[198 194 121 178 197 127 177 203 139 141 138 122 141 146 208 138 156 151
 130 217 179 212 200 209 169 141 151 139 124 170 149 110 131 143 192 209
 142] : Z_636
[133 134 116 138 137 117 124 118 125 133 123 125 129 120 115 114 120 123
 122 138 125 139 131 128 128 126 126 115 117 131 122 122 120 132 125 134
 126] : Z_723
[141 137 111 111 130 121 142 152 117 126 123 121 124 127 161 122 122 125
 123 146 118 140 119 144 135 125 127 114 112 130 107 118 123 123 121 152
 123] : Z_250
[121 122 135 140 134 142 130 129 135 139 134 132 130 122 121 130 138 139
 128 142 126 120 123 132 131 138 132 134 135 124 132 140 128 142 110 131
 124] : Z_332
[172 159 101 132 171  85 122 142 121  97  98  93 111 140 146  98 106 103
 112 152 174 191 208 156 138 107 105 120  95 163 139  89 107 102 214 156
 134] : Z_299
[147 137  55 127 154 114 190 213  88 131  94 111 116  78 221  84 118 124
  83 226  84 145  84 198 153 132 111  71  76 127  51  98  97 141  50 205
  84] : Z_516
[129 136 112 117 125 142 151 155 119 139 142 132 122 116 161 127 132 146
 132 167  88 126  74 147 139 139 145 107 119 113  94 141 127 138  58 163
 119] : Z_254
find: [133 134 116 138 137 117 124 118 125 133 123 125 129 120 115 114 120 123
 122 138 125 139 131 128 128 126 126 115 117 131 122 122 120 132 125 134
 126] | Z_723
succ: [78] | [221]

[149 174 133 124 127 140 153 137] -> Z_782
[181 211 120  69  98 152 179 110] -> Z_824
[109  95 127 136 148 111  91 112] -> Z_756
[181 211 120  69  98 152 123  95] -> Z_48
find: [181 211 120  69  98 152 123  95] | Z_48
find: [181 211 120  69  98 152 179 110] | Z_824
order: [ 98  69 181 120 110 179 211 152] | Z_824

[188  31  28 135 164] -> Z_93
[105 216 232 192 205] -> Z_182
[216 109 160 233 148] -> Z_872
[102  28 135  28 137] -> Z_957
[ 20 116 233 217 159] -> Z_934
succ: [232] | [192]
order: [ 28  31 135 164 188] | Z_93
find: [135  28] | Z_957
find: [233 148] | Z_872
both Z_872 Z_934:  | [233]
both Z_872 Z_182:  | [216]

[173 100 182 185] : Z_323
[108 166 143 112] : Z_373
[134 111 149 177] : Z_324
[114  98 182 182] : Z_283
[154 148 141 112] : Z_180
[144 131 163 172] : Z_562
[111 118 170 185] : Z_134
[155 133 134 211] : Z_60
[231 110 104 144] : Z_150
[151 180 158 129] : Z_308
[137 120 110  58] : Z_357
[176 128 128 147] : Z_474
find: [231 110 104 144] | Z_150
both Z_324 Z_134:  | [111]
both Z_60 Z_324:  | [134]

[123 211 129 125] : Z_392
[128 128 132 162] : Z_417
[128 129 132 129] : Z_898
[124  94 132 128] : Z_317
[128  93 124 132] : Z_103
find: [132 128] | Z_317
both Z_392 Z_898:  | [129]
order: [129 132 129 128] | Z_898
find: [124  94 132 128] | Z_317
order: [128 132  94 124] | Z_317

[168  94 114 187  39 175 169 101 176 168 124 147 147  89 122] -> Z_4
[ 31 122 188 175 101 124 147 108 129 129 159 118 103 160  60] -> Z_256
[ 93 147 176  31 122 187 175 101 124 147 168 114  89 168  39] -> Z_575
find: [188 175 101 124 147 108 129] | Z_256
order: [175 101 124 147 168 114  89 168  39  93 147 176  31 122 187] | Z_575
find: [124 147 147] | Z_4
find: [ 31 122 187 175 101 124 147] | Z_575
find: [175 101 124 147 108 129 129 159 118] | Z_256
find: [ 93 147 176  31 122 187 175 101 124 147 168 114  89 168  39] | Z_575

[ 69 143  87 203  96  94 116 203  70  78 133 149 100 142 111 119 107 132
  84  83 123 149 140]  Z_315
[134  79 204 117 155 179 126  32 114 179 127 126  95 155 161 118 212  65
 166  97 141  65 152]  Z_127
[122  64  94 203 143 116  70  87  96 165 199 104 141 176  69 113 197  51
 133 147 110 176 182]  Z_65
find: [ 64  94 203 143 116  70  87  96] | Z_65
both Z_127 Z_65:  | [141]
order: [123 149 140  69 143  87 203  96  94 116 203  70  78 133 149 100 142 111
 119 107 132  84  83] | Z_315
find: [141 176  69] | Z_65
succ: [111] | [119]
order: [204  97 134 166 155 114 161 141 152 155 126  65  65 179  32  95 126  79
 118 179 127 117 212] | Z_127
find: [ 69 143  87 203  96  94 116 203  70  78 133 149 100 142 111 119 107 132
  84  83 123 149 140] | Z_315

[109 108 113 208 131]  Z_419
[141 136 129 112 125]  Z_646
[136 112 125 140 129]  Z_857
[123 208 113 108 133]  Z_582
[104 132 118 125 133]  Z_517
find: [136 112 125 140] | Z_857
succ: [132] | [118]
order: [136 129 112 125 141] | Z_646
find: [108 113 208] | Z_419

[214 117  83 142] = Z_297
[217  90 119 156] = Z_285
[212  82 118 133] = Z_736
[211  79 116 129] = Z_781
[217  87 119 152] = Z_362
[214  83 117 137] = Z_834
order: [212 133  82 118] | Z_736
find: [214  83 117] | Z_834

[104 123 137 188 114  98  80 144  81 177 169 151  86 146]  Z_711
[131 145 130 117 107 176 195 123 126 140  95  94 189 183]  Z_580
[203 121 192  68 129 134 101 147 127 149  43 105  93 164]  Z_437
[132 171 135  79 145 155 168 116 154 160  67  68 116  79]  Z_91
[166 154 134 153 106 131 112 151 104 152 110 161 104 130]  Z_906
[132 171 135  79 145 155 168 116 154 160  67  68 172 231]  Z_931
succ: [152] | [110]
find: [129 134 101 147 127 149  43 105  93] | Z_437
both Z_91 Z_580:  | [145]
both Z_906 Z_931:  | [154]

[123 194 195 130 102 128 127 148] : Z_665
[111  42 161 137  67 203 116  83] : Z_311
[103 126 150 131 138 148 110 114] : Z_191
[162 107 140 123 137 133 169 133] : Z_993
[111  83 101 122 172 116 150  97] : Z_565
[133 139 131 128 113 140 121 138] : Z_284
[116 137  83  67 203  42 111 160] : Z_241
[229 154  53 124  82 124 194 195] : Z_488
[181  75  19 115 162 112 212 124] : Z_27
[145 107  94 120 144 131 155 123] : Z_126
[114 120 135 131 139 130 117 118] : Z_867
[ 42 116 203 137 161 111  67  83] : Z_304
find: [ 42 116 203 137 161 111  67] | Z_304
find: [133 139 131 128 113 140 121 138] | Z_284
both Z_27 Z_488:  | [124]
order: [148 123 194 195 130 102 128 127] | Z_665
order: [ 42  67  83 111 116 137 160 203] | Z_241
find: [124 194 195] | Z_488

[175 171 127 125 108 124 171 124 145 136 141 168 143 180 117] -> Z_886
[101 132 119 138 182  85  97 133  95 127 122 175 174 150 115] -> Z_907
[137 118 135  70 110 148  57 114 152 103 118 125 234 103 130] -> Z_673
[ 61 117 139 113 143 119 170 116 124 128 136 155 139 110 136] -> Z_291
[111 119 143 102 119 157 152 110 156  98 142  87 125 128 123] -> Z_36
[101 174 133 138 122 150 127 115 175  95 131  85 119 182  97] -> Z_137
[137 118 150  70 110 148  57 114 152 103 118 125 234 103 129] -> Z_165
[124 130 127 135 158 103 111 136 110 136 116 139 155 128 124] -> Z_814
find: [132 119 138 182  85  97 133  95 127] | Z_907
find: [136 110 136 116 139 155 128 124] | Z_814
both Z_907 Z_165:  | [150]
find: [175 174] | Z_907
find: [132 119 138 182  85  97] | Z_907
order: [182 175 174  95 101 150 138 119 132  85  97 127 115 133 122] | Z_907
succ: [113] | [143]

[219  58  24 176 143 126 122 116  86  94  89 112 149] = Z_306
[ 86 112  94  89 219 122 126 176 143 148 116  58  24] = Z_574
[196  77 186  52  66 154  92 105 103  53 106 211 104] = Z_800
order: [ 24  58  86  89  94 112 116 122 126 143 148 176 219] | Z_574
order: [149 219  58  24 176 143 126 122 116  86  94  89 112] | Z_306
succ: [52] | [66]
succ: [105] | [103]
succ: [186] | [52]
order: [ 24  58 116 148 143 176 126 122 219  89  94 112  86] | Z_574

